In the data rows, the value 500 means zero.
Here are some points, each followed by its number:
np.array([387., 454., 550., 490., 529., 426., 499., 505.]) 0
np.array([381., 550., 467., 385., 654., 486., 414., 445.]) 1
np.array([728., 505., 525., 535., 384., 376., 658., 387.]) 2
np.array([604., 314., 517., 551., 408., 622., 503., 598.]) 3
np.array([482., 494., 422., 451., 405., 418., 586., 436.]) 4
np.array([806., 538., 506., 530., 427., 414., 496., 618.]) 5
np.array([771., 468., 575., 545., 547., 407., 614., 523.]) 6
np.array([468., 307., 534., 549., 532., 685., 398., 609.]) 7
np.array([630., 513., 414., 519., 483., 409., 560., 550.]) 8
np.array([754., 494., 619., 499., 592., 448., 616., 379.]) 9
np.array([545., 574., 480., 477., 318., 463., 530., 550.]) 10
np.array([733., 255., 486., 476., 342., 611., 465., 439.]) 11
np.array([463., 506., 468., 432., 567., 500., 328., 684.]) 12
np.array([497., 478., 516., 401., 507., 402., 362., 602.]) 13
np.array([416., 481., 534., 538., 586., 536., 406., 560.]) 14
np.array([544., 542., 514., 487., 429., 435., 431., 677.]) 15
np.array([531., 507., 405., 463., 428., 417., 488., 697.]) 16
np.array([380., 548., 448., 408., 635., 503., 487., 432.]) 17
np.array([421., 629., 471., 390., 633., 368., 363., 562.]) 18
np.array([321., 465., 549., 640., 511., 560., 532., 422.]) 19
np.array([427., 472., 526., 411., 543., 378., 353., 503.]) 20
np.array([445., 298., 521., 638., 533., 818., 425., 556.]) 21
np.array([595., 595., 475., 562., 242., 493., 539., 584.]) 22
np.array([314., 493., 569., 565., 568., 589., 535., 475.]) 23
np.array([407., 593., 386., 472., 373., 484., 589., 471.]) 24
np.array([366., 581., 532., 467., 571., 526., 512., 444.]) 25
np.array([456., 363., 538., 711., 594., 782., 430., 651.]) 26
np.array([515., 669., 365., 394., 394., 402., 441., 621.]) 27
np.array([290., 510., 629., 624., 551., 348., 460., 367.]) 28
np.array([353., 486., 694., 593., 549., 559., 528., 557.]) 29
np.array([618., 503., 629., 490., 712., 486., 581., 351.]) 30
np.array([319., 442., 560., 519., 519., 403., 387., 401.]) 31
np.array([515., 544., 487., 525., 585., 455., 640., 397.]) 32
np.array([626., 540., 564., 461., 607., 481., 641., 375.]) 33
np.array([452., 377., 499., 555., 465., 630., 412., 586.]) 34
np.array([696., 501., 485., 544., 442., 504., 574., 375.]) 35
np.array([377., 468., 596., 516., 489., 456., 443., 452.]) 36
Which two points above are nearest to each new point? Their numbers follow each, nearest first.
np.array([382., 589., 374., 455., 454., 496., 573., 474.]) ~ 24 4
np.array([608., 284., 527., 590., 451., 604., 474., 484.]) ~ 3 11
np.array([441., 347., 573., 562., 383., 639., 477., 591.]) ~ 34 3
np.array([636., 249., 594., 709., 562., 608., 528., 530.]) ~ 3 7
np.array([403., 487., 488., 496., 598., 541., 422., 572.]) ~ 14 12
np.array([386., 600., 396., 476., 398., 495., 623., 458.]) ~ 24 4
np.array([535., 456., 365., 456., 426., 428., 481., 692.]) ~ 16 15
np.array([531., 493., 389., 483., 299., 464., 537., 597.]) ~ 10 16
np.array([814., 472., 453., 532., 502., 439., 475., 577.]) ~ 5 6
np.array([727., 616., 507., 597., 274., 511., 559., 508.]) ~ 22 10
np.array([342., 529., 570., 541., 521., 634., 593., 476.]) ~ 23 19
np.array([395., 374., 513., 488., 436., 622., 428., 518.]) ~ 34 7
np.array([369., 561., 552., 483., 549., 501., 505., 464.]) ~ 25 0
np.array([889., 391., 503., 513., 340., 618., 444., 359.]) ~ 11 35
np.array([390., 547., 548., 535., 594., 524., 428., 611.]) ~ 14 12
np.array([327., 514., 581., 612., 590., 630., 537., 530.]) ~ 23 29
np.array([628., 555., 495., 458., 672., 500., 653., 378.]) ~ 33 32
np.array([478., 569., 454., 443., 518., 489., 679., 448.]) ~ 32 4
np.array([436., 466., 498., 490., 533., 382., 344., 515.]) ~ 20 13
np.array([600., 524., 603., 441., 513., 462., 607., 431.]) ~ 33 32
np.array([429., 626., 406., 456., 411., 506., 580., 486.]) ~ 24 4
np.array([345., 613., 351., 486., 476., 507., 666., 470.]) ~ 24 4
np.array([365., 570., 506., 447., 539., 549., 538., 438.]) ~ 25 17
np.array([506., 539., 387., 454., 571., 466., 703., 407.]) ~ 32 4
np.array([457., 442., 477., 491., 471., 652., 431., 499.]) ~ 34 14
np.array([368., 461., 512., 543., 594., 595., 423., 512.]) ~ 14 23
np.array([358., 518., 543., 448., 560., 493., 498., 421.]) ~ 25 17
np.array([551., 488., 480., 498., 512., 521., 518., 530.]) ~ 8 14
np.array([762., 301., 450., 486., 372., 530., 500., 492.]) ~ 11 3
np.array([559., 604., 316., 365., 335., 314., 424., 654.]) ~ 27 16
